M: 3 groups of rows, each row roughly a mix of its group's hidden directions; some rows fit no group
M (96 x 10)
[[ -8 -39  -4   7  16 -24  -9 -18 -45  16]
 [-21  51  20  27 -20  10   3   1   9  21]
 [ -1 -15  23  47  -4 -12 -18  19  -4  37]
 [ 11  14  -2 -62   6 -24   3  13   0  16]
 [ 34  22 -16 -41  18 -31  -2  15 -11   1]
 [ 27   2  -4  38 -12  14  25 -19 -22  34]
 [ -5  -6  12 -32  38 -23  -5  23  12 -35]
 [ -9 -44 -10  12  28 -13  -5 -10 -42  12]
 [ 20  29   4   1 -10  25 -34   5 -28  36]
 [  3 -54 -10  22  25 -11   3 -11 -29   5]
 [-32 -40  -7  38 -11 -28   3   1   0  13]
 [ 17  -1 -10  29 -20  21  47 -22 -10  18]
 [-40   1  12  23 -18  37  -7   1   5 -35]
 [-12 -18  22  54 -12  10  -1   8  17  27]
 [-25 -31 -19  23   3 -18  33  -9  28 -22]
 [  9  47 -17 -12   3 -22 -20  11 -39  -3]
 [-21 -19 -14  59  -5   5  -2 -17  15  -9]
 [ 32 -48 -16  27  11  22  -5  -4  15  -7]
 [ -2 -39  11  17 -25  42   5 -16  18  17]
 [ -2 -15 -13  45 -35   3  21 -31   2 -10]
 [-32 -14  13 -30   5 -14  10  -7  36 -35]
 [ 23   4 -23  18 -38   0  21 -18 -20  35]
 [ 23  20 -32 -37   1   6   8 -16 -19 -34]
 [-22  -7 -14  36 -19  33  16   7  -6  37]
 [ 19  30 -16 -35  34 -18  -2   1   9 -29]
 [  5  55   8 -30  -7  29   3   7  16  -1]
 [ -7 -21  19  61   1  18  -9 -10  -9   2]
 [-37   0 -10  21  -5  50  -7  23 -13 -10]
 [ 32  21  23 -18  -3 -10  19 -26  39 -13]
 [  5  -1 -21 -51 -16 -34  26   0   9   8]
 [ 31  37  17 -32   3  -2  14 -14  33  -8]
 [ 23  12   4 -29  18  13 -25  10  -9 -49]
 [ 21  24   7  -8  12   5 -42  16 -26  34]
 [-26  -5  16  25 -35 -23  14 -28  10  29]
 [-22  15  -5   0 -17  38 -27   9 -44   1]
 [ -4 -15 -11 -36 -11 -21  11 -25  41  23]
 [-11  -9  -8 -53   3 -27  22  18  16 -18]
 [-24 -16 -20  19 -26 -29 -26  33 -10  12]
 [ 29  54  17 -17   8  -1 -19  -2   8  19]
 [-13 -15  20  28 -24  29  33 -31   7   2]
 [-33 -29   7  -9  -4 -10  30  -7  31 -33]
 [ 35  34   7 -49  10  -7 -10 -10  -4   0]
 [ 21  14   5  -1   7  -6 -44  19 -32  34]
 [-14 -17   8  44 -29  23  19 -28   5 -13]
 [-10  17  -1 -65   2  -3   7   8  18  13]
 [ 26  27  13 -26  -3 -11  -4   6  38 -37]
 [-50 -45 -19  -1   5   4  -1  10   3 -10]
 [ 45  43   2  -9  20 -18 -19   5  -7   4]
 [  6  45  10  -6 -41  36  -7  -4   1   5]
 [-14 -31   7  11   4 -21  -1 -36 -40  22]
 [ 13  26 -12 -19   9  41 -18  33  -5 -26]
 [-10 -16  -6  66  -5  16  -5 -12  -1  -5]
 [ 21  11 -19 -45  -9  27  11 -27  -4 -25]
 [-45 -10  39   3 -23  -4  18  -1  12  23]
 [-33 -33  16  16  -9  -1  28 -21  27 -22]
 [  4  42 -13 -26   5 -28  20  -2 -20 -31]
 [ 19  16 -24 -52   6  16   0 -18  -4 -27]
 [-10 -62  -5 -13  -3  14 -23   2  -8  17]
 [ 17 -33 -34  -3  26 -13 -30  17 -23 -11]
 [ 13   4  -5 -37 -10 -44 -26  10 -15  24]
 [ 11  58  30  -7  -9 -14  17  -7   5   7]
 [ -9 -24  37   5 -33  23  18 -17  16  26]
 [ 16  17 -24 -55   1  11  -7 -15 -17 -20]
 [-41 -23   6  26 -25 -18 -12 -17 -26  14]
 [-46  33  29   4  -6 -23  11  12   8  15]
 [ 33  16   7 -35  35 -31  -7  14 -11  -8]
 [-36 -20 -23  17  15  16 -17  38 -20 -10]
 [-21 -33   3  42  -5  26  10  -1  33   5]
 [ 15  46  -4  -9 -24  24   8  21  31  12]
 [ 40   7  19  -9 -23 -35   5 -32  18   5]
 [-12  35   0 -21  32 -42 -13  21  -1  -6]
 [ 11  21  -1 -41  39 -23 -18  15  11 -16]
 [  8 -22  15 -44  -5   9   7  41  12 -23]
 [ 64  -7   1  20  19 -15   2  -1   2  -7]
 [  4  20   4 -66  -4  -6  13   0  12  -9]
 [-23  -7  14  18 -31 -19   6 -36 -15  36]
 [ 24  33   6  44 -19  22  20 -14  11   0]
 [-58  -7   1  25 -16  22 -11   6 -15  -7]
 [-20  -2  -9  22 -16  46  -3   0 -36  23]
 [-29 -21 -27  16   7   9 -19  31 -37  12]
 [-23 -32 -15  -2 -16 -17  45  -6  23 -18]
 [-31 -26  -2  19  -3  -2  30 -19  33 -29]
 [-24 -10  15 -42  17 -23 -21  23  16 -23]
 [-35 -32   4  31 -21 -34  -5 -12  -6  10]
 [  3  39 -18 -44 -10  16  10 -20  -9 -23]
 [-43  38 -12  14 -26  21 -10   3 -14   9]
 [ 26  25   0  15 -11  13 -34  -2 -30  36]
 [-23  59  11   2 -27   3   6  -3 -13  11]
 [ 22   9   8  32 -20  27  -4 -10 -31  36]
 [-36 -36  21  11  -4   7  29  -6  21 -25]
 [-29 -19 -14  11  -3   7 -33  19 -46  -7]
 [-39  39  21  -1   1   6  11   0  39   6]
 [ 28  23   2  28  15  35   9  -9 -19  34]
 [ 30  25 -11 -37  30   7  -2  27  14 -16]
 [-39   3  -7 -23   0   8 -30  18  27 -33]
 [-22  -4 -10  19  -7  42  -4  -1 -43  25]]

one row of each group, then the others: which group is each in?
[ 46  28   7 -29   0 -20  12  -9  26   9] : <48>
[ 17  18  14 -37  16 -12 -38  27 -20   2] : <61>
[-15  23 -26 -47 -10  21   4 -16 -12 -23] : <89>

[ 11  11 -23 -19  42 -12  -7  42  -2 -18] : <61>
[-42  23  14  -6 -30  25  25 -16  17   2] : <89>
[ 22  10 -15 -50 -19 -22  22   7 -13  18] : <61>
[ 10  18 -20 -56   1 -28   4   6   7  19] : <61>
[-38 -24  31  11  -2  -3  24   0  38   8] : <89>
[-43  32 -14  13  15 -30   8  21   1 -20] : <89>
[ 36  25 -11 -45  -7 -31   3  -7  -8  -2] : <61>
[-33 -17 -17  17 -17  -8 -34  31 -25  -8] : <48>
[  2  14 -28 -44  -6  26  11 -22  -3 -31] : <89>
